One vector is turned by the same rotation once a step. Each row is the vector after some number of steps, and that number follows the row.
The counts run from 0 to 366.
[145 180 134 101 117 113 132 104 122  98  93 130  83 145  75  76  97 113
 156 128 168 131 130  82 121 132 134 132 147 144 162 134 107] : 81
[110 105 145 157 102  98 104 161  96 133 121  98 136  99 116 186 125 138
 101 128 153 155 147  74 142 106 156 154  87 149 122 153 148] : 49
[151  88 109 111 105 180 148 157 115 151 141 105 123 119  81 143 141 139
 164 100 144 152 125  88 137 123 170 107 115 132  74  87 134] : 287
[142 124 115 121 112 117 115 126  86 153 109 143 159 114 112 176 120 128
  94 129 132 136  87 106 170 179 131 160  74 129 149  93 168] : 113
[147 157 134  93 149 126 118  75 100 147 158 149 149 105  65 111 136 106
 150 103  83  97 107 116 128 119 138 160 106 127 168 108 111] : 103
[136  86 126 142 164 165 130 170  92 149 114 149 147  89 119 115 117  91
  92 120 120  98 130 138 184 145 143 125  92 138  99  88 121] : 348
[149 102 108 107 170 157 134 177 125 181 141 149 124 127  80  88 139  83
 118 100  90 125  97 141 142 144 160 108 135 136 134 110 119] : 354
[121 118 154  74 150 119  87 191  89 142 102 120 142  99 145 157 114  97
 101 141 138 135  82 125 114 132 114 114 112 162 138 145 161] : 365
[166 144 122 142 116 129 126  98 127 143 128 132 139 161  39 131 145 105
 116 129 125 190 102 100 142 148 155 147 123 164 149 123 123] : 270
[ 96 195  86  93 105 108 161 128  93 104 138 140  86 118 114  96 122 151
 124  98 114  93 132 160 100 128 117 149 135 132 115 107  95] : 317
[101 153 168 128 145  93  90 142 104 115 116 169 137 136 149 125 141 139
  80 176 147  93  89 147 144 131  99 158  91 160 128 114 125] : 175
[150 104 117 122  98 166 150 152  97 133 116  95 131  89 109 173 124 132
 117 118 152 167 124 121 133 113 125 121  69 160  69  96 132] : 282
[146 175  79 105 122 140 142 155 104 142 138 115 145 103  81 143 141 109
 106  73  81 153 121 161 106 160 130 108 127 150 103 113 117] : 125
[110  95 170 119 128 149 114 148 171 125 166 135  95 134 125 112 129 139
 128 191 168 101  86 107 170 106 112 168 114 116 107 106 119] : 8
[135 186 119 164 173  83 131 118 126 156 106 134 111 137  68  91 134 115
 121 129 117  90 115 131 141 151 138 140 103 164 152 111 110] : 335
[124  99 169 135 127 146  89 124 150 127 162 152 120 165  95  79 140 119
 131 179 177 106 106  88 166 121 135 154 139 132 134 114 124] : 12
[142 112 157  82 115 162 128 197 131  88 148 145 111 143 135 110 143 116
 141 120 147 139 167  79 129 100 150 105 162 120  98 142 100] : 224
[110 128 148  75 156 125  82 173  99 153 110 119 140  88 115 142 103  94
 107 123 115 142  64 144 106 133 125 124 135 153 151 157 145] : 362
[108 110 165 113 126 145 124 154 176 119 170 123  91 115 135 118 124 137
 123 185 158 100  90 128 157 100  90 168 108 117  99 111 111] : 6
[105 136 106  73 118 134 113 127 103 145 170  70 117  99  65 125 118 120
 168 113 119 119 116 111  78  96 137 131 138 148 130 140 141] : 295
[108 124 130  90 154 144 117 189 120 126 125  95 145  95 115 192 121 141
 151 150 123 123  95  95 134 159 153 123 141 140  73 109 144] : 135
[119 161 183  99  96  92 103 128 147  95 126 127  91 114 142 144 114 151
 137 146 173 123 108  80 130  99 101 168 108 108 152 153 121] : 237
[146 146 153 182 133 115 104 156 126 150 109 188 135 164 118  97 175 138
  92 116 151 117 118 130 165 153 151 116 105 140 116  95 112] : 182
[129 111 163 139 126 141  80 110 139 123 161 149 128 174  85  64 145 109
 125 166 172 109 121  97 151 118 130 145 143 147 145 122 120] : 14
[130 123 123  92 162 145 112 169 126 181 135 135 120 112  77 101 124  84
 120  96  89 138  68 153 117 140 154 117 154 133 156 136 123] : 357
[138 116 114  98 163 150 121 170 132 182 136 141 120 119  74  94 130  84
 122  97  88 135  79 150 127 146 156 112 149 132 149 127 122] : 356
[152  96 114 122  98 171 156 155  99 136 119  98 127  94 106 168 128 134
 122 116 154 168 123 115 138 116 133 114  75 150  67  88 135] : 283
[125  75 157 146 150 130 106 201 148 176 152 132 132 123 114 161 150 113
 103 142 119 141  99  99 170 123 164 140 113 128 125 139 141] : 200
[116 129 160 149 146 125 113 168 131 157 158 132 135  75 122 147 148 114
  80 104  85 132 107 174 136  91 122 147  88 135 108 140  92] : 193
[117 162 132 171 141 111 115 127 113 157  85 128 118  69  98 114  87 117
  88 103 137 114  94 162 158 156 117 152  86 135 135 112 114] : 341
[111 156 107  87 125 139 141 177 124 143 130 102 128  74 109 185 116 141
 124 106  92 154  76 151 114 156 133 131 125 129  85 117 124] : 130
[ 83 176 156 101 142 102  85 121 131 124 147 161 117 132 113  83 129 134
 118 142 122  90  69 159 118 133 116 162 157 133 152 131 101] : 169
[105 133 129  87 143 144 124 187 122 131 125  97 138  82 115 195 112 148
 144 130 113 138  78 114 132 161 146 134 135 130  76 113 137] : 133
[147 161 128 142 102 135 109  98 102 127 108  95 145 100  57 144 115 107
 106 108 137 195 108 137 114 128 123 140 109 172 128 140 118] : 275
[135 107 147 110 122 147 143 110 109 100 163 155 150 115 107 169 131 116
  96 165 102 142 110 108 178 112 124 198  90 130 121 106 106] : 261
[140 176  82 102 122 140 144 160 110 143 137 109 136  98  89 151 136 115
 110  76  79 156 111 167 101 161 127 113 126 145  99 112 118] : 126
[120 174 176  88 100  94 114 136 160 105 137 123  78 117 132 133 121 148
 147 140 158 130 100  93 111  89 101 159 118 114 157 163 112] : 235
